Rows are one point carried round by a steady rotation, each followed by how many ticks it has turned.
The counts run from 0 to 307.
[140 124 102 165 138 148 120 202  95  62 118  89 141 136 159 137 137 164
 138 165 103 153 143 136 137 121 118 154 112  65 135  94  83 122 160 135
 111 122 148  97 110 122 158 143 137 151 121 150 156  98  98  89 138 114
 108 129 122 135  79] -> 115
[159 159 177 138 129  80 131 178 102 127 143  84 132 105 104 122 133 164
 145 132  77 135 152 118 177 151 106 123 196  85 126 118  91 130 114  81
 144 137 126 155 125 154 101 105 130 123 115 129  94 131 143 103 140 134
 141 130  86 148 164] -> 173
[100 112  92 113 127 105  84  73 166 145 165 159 103 141  97 127 136 123
 146 142 116 147  95 148  83 131 163 128 120 120 108 120 118 106 155 131
 153 129 136 120 177  99  87 129 145 129  69 138 165  80 117  54 122 112
 104 147 109 122 135] -> 272
[125 168  84 161 153 149 108 141  50 162 110 125  67 100 108 123 157 121
 133 148 165 125 118 113  89 134 119 119 157 165 125 160 139 141 147 174
 105 140 132 111 134 104 113 106 128 180  95 106  86 163 174 110 146 139
 130 150 117 108 143] -> 206
[149 191 145 152 119  82 114 120 137 124 109 107 153 119 127  82 110 138
  88 139 107 164 123 126 175 165  98 129 175 102 109  92  77 148 170 106
 108 128  90 119 121 141  93 119 129 104 111 109 148 111 146 123 128 112
 182 155 100 143 127] -> 295
[111 121 131 117 127 100 127 106 152 112 138 170 145 138 129  93 127 120
 111 155  91 182 120 166 125 143 130 127 106 113 118 110  93 145 174  65
 132 112 116 104 156 131 108 141 121  72  87 110 159  82 144 121 102 135
 100 141  81  91 110] -> 12
[ 57 144 140 121 161 163 154  92 141 142 141 107 109 125 157 194 142  74
 127 124 131 111 132 142 159 124 114 129 106 136 139 138 153 106 130  95
 142  98  90 149 184 128 116 125  88 137 130 107 129 125 111  80  85 126
 164 147 186 135 151] -> 277
[105 168 116 126 185 105 123 133  93 127 149 123 117 142 123 159  98 147
 161 129 118 131 171 130 124 144 163 128 187 172 112 159  74 138 183 118
 120 109 169 122  83 143 102 115 140 109 155  99 186 123 111 115 109 164
 122  93 164 116 151] -> 127
[179 121 170  89 140 155 132 116  98 138 116 131 103  98  99 138 145  99
 115  69 156 166 138  94 144 116 117  81 193 125 100 150 123 112 163 130
 136 127 113 117 140 193 102 109 135 145  92 111 143 158 122 106 106 140
 140 109 166 122 110] -> 221
[116 151  90 147 134 116 129 143  79 120 127 126 151 145 146 115  78 113
  72 134 123 167 137  86 138 143 119 145 130  84 131 119  92 167 195 118
 119 137  80  78  83 132 105 118 132 110 135 105 166 101 152  88 128 147
 126 112 161 140 122] -> 121
[152 108  94 132 105 200 143 162 134 112  97  97 158 130 137 158 139 118
  67 110 112 158 143 110 129 123  91 168 115  84 134 105 116 145 175 146
 112 154  97  93 169 160 155 102  98 145  94 147 157 123 137 122 115 126
 149 153 149 158  80] -> 232
[ 87 196 124 104 113 108 130  92 157  96 138 132 153 118 161 124 124 150
 124 134 155 141 125 161 163 187 118  93 166 186 100 109 123 108 189 134
 135  74 115 120 125 155 103 118 136  90 124 121 172 131 102 123 110 115
  87  96 109 124 132] -> 18
[115 117 103 167 185 145 129 214 107 101 138  89 115 137 134 178 136 170
 178 148  79 138 152 137 130 116 127 154 129  70 146 122 111 124 114 126
 135 152 159 102  99 114 166 135 119 158 166 122 147 120 139  95 121 128
 123 110 156 150 130] -> 116
[129 170 151 174 129 156 132 162 133 123  91  76 104 115 147 116 166  94
  89 137 129 107 129 139 184 130 110 139 154 128 134 105 133 150 164 145
  84 135 107 137 146 107 109 141  66 134 102 162 137 158 138  95  86 110
 172 178 131 140 121] -> 168
[112 109 137 109 174 120 150 127 127 100 165 112 124 153 129 147 131 151
 179 160  54 152 167 157 161 126 158 159 140 120 139 108  59 121 112  31
 152 136 158 159 130 129 137 134 144  93 135 112 137 105 105 128 126 128
 104 108 135 123 116] -> 6
[143 138  85 142  85 116 172 202 144 126 100  99 140 111 123 129 101 132
 125 132 157 165  90 132 102 113  83 110 165  80 115 135 126 119 134 120
 153 119 114 118 103 146 182 119  88 179 110 136  91 138 150 150 137 124
 139 115  49 121 125] -> 195
[114 157 142  84 138 153  96 117 153 110 129  91 130 103 146  97 155 146
 124 151 138 125 129 108 150 134 126 102 185 188 130 109 128 113 141 196
 111 112 131 102  69 167 138 139 127  96 121 100 150 184 146 135 110 116
 132  96 139 131  75] -> 82
[147 199 106 142 111 143 144 170 123 118 123  65 150 112 146 145 121 167
 149 123 130  95 148 139 159 138  60 146 173 141 125 109 100  90 107 143
 124 123 126 127 121 166 172  98 135 149 133 146 120 151 160 138 167 133
 162 142 121 146 104] -> 72
[152 108 125 158 145 153 153 194 135 102 123 108 162 133 116 131 156 134
 139 147  65 127 142 162 147 143 143 132 159  63 112 109 141 152 162  48
 131 119 144 125 183 147 158 110 112 126 147 127 117 132 134 116 132 118
 112 153 114 118 137] -> 14
[ 70 135 106 142 179 137 143 128 129 127  91 138 127 106 132 153 144 141
 124 157 178 148 114 154 142 184 146  77 153 122 131 106 133 165 153  89
 160  79 126 144 143  99 145 141  96 176 149  87 112 126  96 101  97 133
 119  77 142 149 149] -> 148
[152 119 139 149 157 132 164 112 115 110 154 110 125 177 119 110 116  97
 138 134  84 178 116 115 137 135 115 144 150 108 125 156 117 100 168  77
 138 127  85 103 143 120 127 110 197 152 117  99 138 160 177 141 171  91
 116 140 103  88 116] -> 252
[110  64  94  76 124 138 138 117 120 151 137 123 140 126 112 199 128 107
 122 122 119 160 163 107 118  98 117 126 122  77 138 145 112 135 121  86
 155 143 121 134 122 174 143 145  91 142 114 105 117  95  98 108 140 140
 146  81 162 132  90] -> 101
[145 159 116 145 141  59 126 128 128 149 158 124 117 108  81 121  88 110
 130 155 149 135 119  99 131 119 169  88 167  80 119 127 103 144 123  73
 131 149 151 132 101 106  85 137 126 182 122  97 128  90 117  77 140 118
 159  88 132 153 156] -> 164
[157 115 116 105 108 165 120 141  98 144 161  75 127 112 106 134 157 136
 148 153  90 130 148  92  96 120 108 136 166 146 120 184 154 134 170 173
  86 162 147 108 129 154 104 112 119 112  88 139 119 191 163 127 149 115
 110 140 115  99 106] -> 88
[ 73 102 137 114 136 162 101  99 122 143 175 110 120 143 140 140 165 124
 133 155  57 146 134 129 109 140 101 167 138 145 146 162 160 131 175 129
 119 143 111 112 163 118 103 117 135  68 102 128 121 156 146  95 128 101
  85 165 103  77 138] -> 262
[103 153 110  80 131 153 117 106 163 137 173  78 133 127 122 115 153  98
 153 150 115 107 137 119 144  83 123 127 159 184 155 132 145  79 124 174
 134 127 129 118  90 154 134 134 129  87 126 128 153 186 160 148 122 101
 158 106 166 112  82] -> 81
[ 99 176  82 144 136  97 110 124 109 121 119 163 109 107 148 120 105  66
  93 147 132 126 145 152 151 105 149 120  94 121 130 108  86 134 174  89
 128  99 105 123 114 112  89 162 100 114 115 119 167  72 130  86 101 147
 163 135 166 118 115] -> 287
[103 100  85  96 160 164  71  98 116 180 119 143 126 106  75 115 172 135
 133 157 134 136 150 119 112 125 171 112 177 149 141 123 110 148 152 148
 151 155 155 102 122 140 130 133 126 110 145  91 155 130 142 117 118 154
 166 108 170 129  94] -> 90
[125 167 118 124 147 162 145 125 161 120 181  76 132 170 164 152 114 127
 183 114  78 126 138 134 136  90 109 164 155 158 130 139 102  55 138 122
 139 116 132 102 115 150 158 120 161 119 137 127 180 143 140 130 145 101
 159 144 146 110 105] -> 246
[ 97 157  70 119 144  88 128 141 174 181 125 111 147 138 118 124  89 129
 125 124 110 129 120 167 153 136 130 144 189 143 125  92  89 120 112 102
 187 137 140 165  98 120 140 119 112  96 127 143 152 111 167 132 119 153
 162 144 106 141 167] -> 303
[156 145  96 139 107 145 156 184 151 102 116 101 132  77 100  92 149 101
  95 133 153 129  83 107 121 110 125 104 112 112 115  98 147 123 156 172
 124 131 103  70 168 142 148 123  77 151  76 128 119 151 195 139  93 113
 131 111 132 148 117] -> 67
[142 175 181 130 127 108 144 113 172 114 171  60 109 120 136 158 141 121
 172 126 109 134 114 108 142 142  95 117 150  96 110 130 143  95 116 114
 107 109 110  84 172 149 104  97  92 163 125  92 115 129 118  88 116  74
 178 138 129 145 174] -> 284
[112 158 116 141 147 141 152 144 145 149 115  82 127 134 133 188 120 144
 139  85 117 146 149 139 133 178 126 129 179 165 106 143 133 151 179 149
  93 131 120 115 142 132 107  83  75 116 129 124 166 141 135 107  79 119
 139 121 122 163 204] -> 9
[140 199 126 125 121 133 145 139 107  99 147  98 135  89 136 129 145 155
 170 142 122 104 152 145 173 110  79 136 152 150 121 106  68  73 106  86
 147 108 123 129 127 160 153 102 160 129 132 106 104 128 153 149 180 132
 148 130 138 116  77] -> 71
[148 179 126 135 107 115 130 136 150 101 177 110 133  96 130 134 161 102
 167 184 122  98 128 132 109 144 142  74 163 137  86 155 178 116 198 108
  82  92 140  92 190 152 101 116 110 124 143 124 138 163 125 103 142  95
 117 133 116  93 149] -> 24
[ 92 120 155 119 143 125 132  91 138 102 131 115 116 150 151 125 160 151
 145 150 120 195 120 155  96 170 120  99 134 139 125 153 138 142 160 118
 124  93 108 101 153 114 113 141 105 114  88  81 113 126  93 147  92  97
  82 105  63  98 136] -> 140
[133 120  96 164 143 142 128 144  81 138 114 160 124 127 103 139 139 131
 122 133 119 152 128 157 111 172 133 102 169 105  90 153 138 159 200  71
 134 101 129 115 204 113 121 106 143 144 115 118 116 128 146 101 144 140
 100 152  96  97 173] -> 142
[ 82 131 168 121 161 143 130  96 128 140 143  91 108 148 143 144 141  92
 117 120  62 170 137 111 154 134  96 162 116 124 145 149 127 137 138 106
 113 127  72 112 142 133  93 119 102  78 107  89 135 133 163 107  74 126
 155 162 157 123 160] -> 1
[ 95 128  59 172 130 122 142 153 137 129  94 138 163 137 138 140  89 170
  87 151 134 162 120 162 137 181 109 134 155  89 126  91 101 170 171  94
 143 114 105 128 132 111 157 109 101 149 132 117 116  84 126 117 121 133
 115 117  70 146 138] -> 20
[ 81 115 149 123 168 121 139 147  94 155 164  83 112 135 140 179 103 107
 136 122  59 164 167 102 128 124  94 157 146 100 149 170 104 156 122  88
 128 137  98 125 104 135  95 119  99  86 147  98 129 111 149  98 104 140
 155 144 161 124 169] -> 0
[ 98 119  84 154 119 121 181 105 187 128 165 104 123 160 122 153 136 109
 158 157  91 144 104 152  97 111 114 141 102 107 127 148 148 111 126  52
 128 131 117 112 188 101 136 127  97 153 110 106 104 105 150 153 124  91
 129 145  75 106 155] -> 22
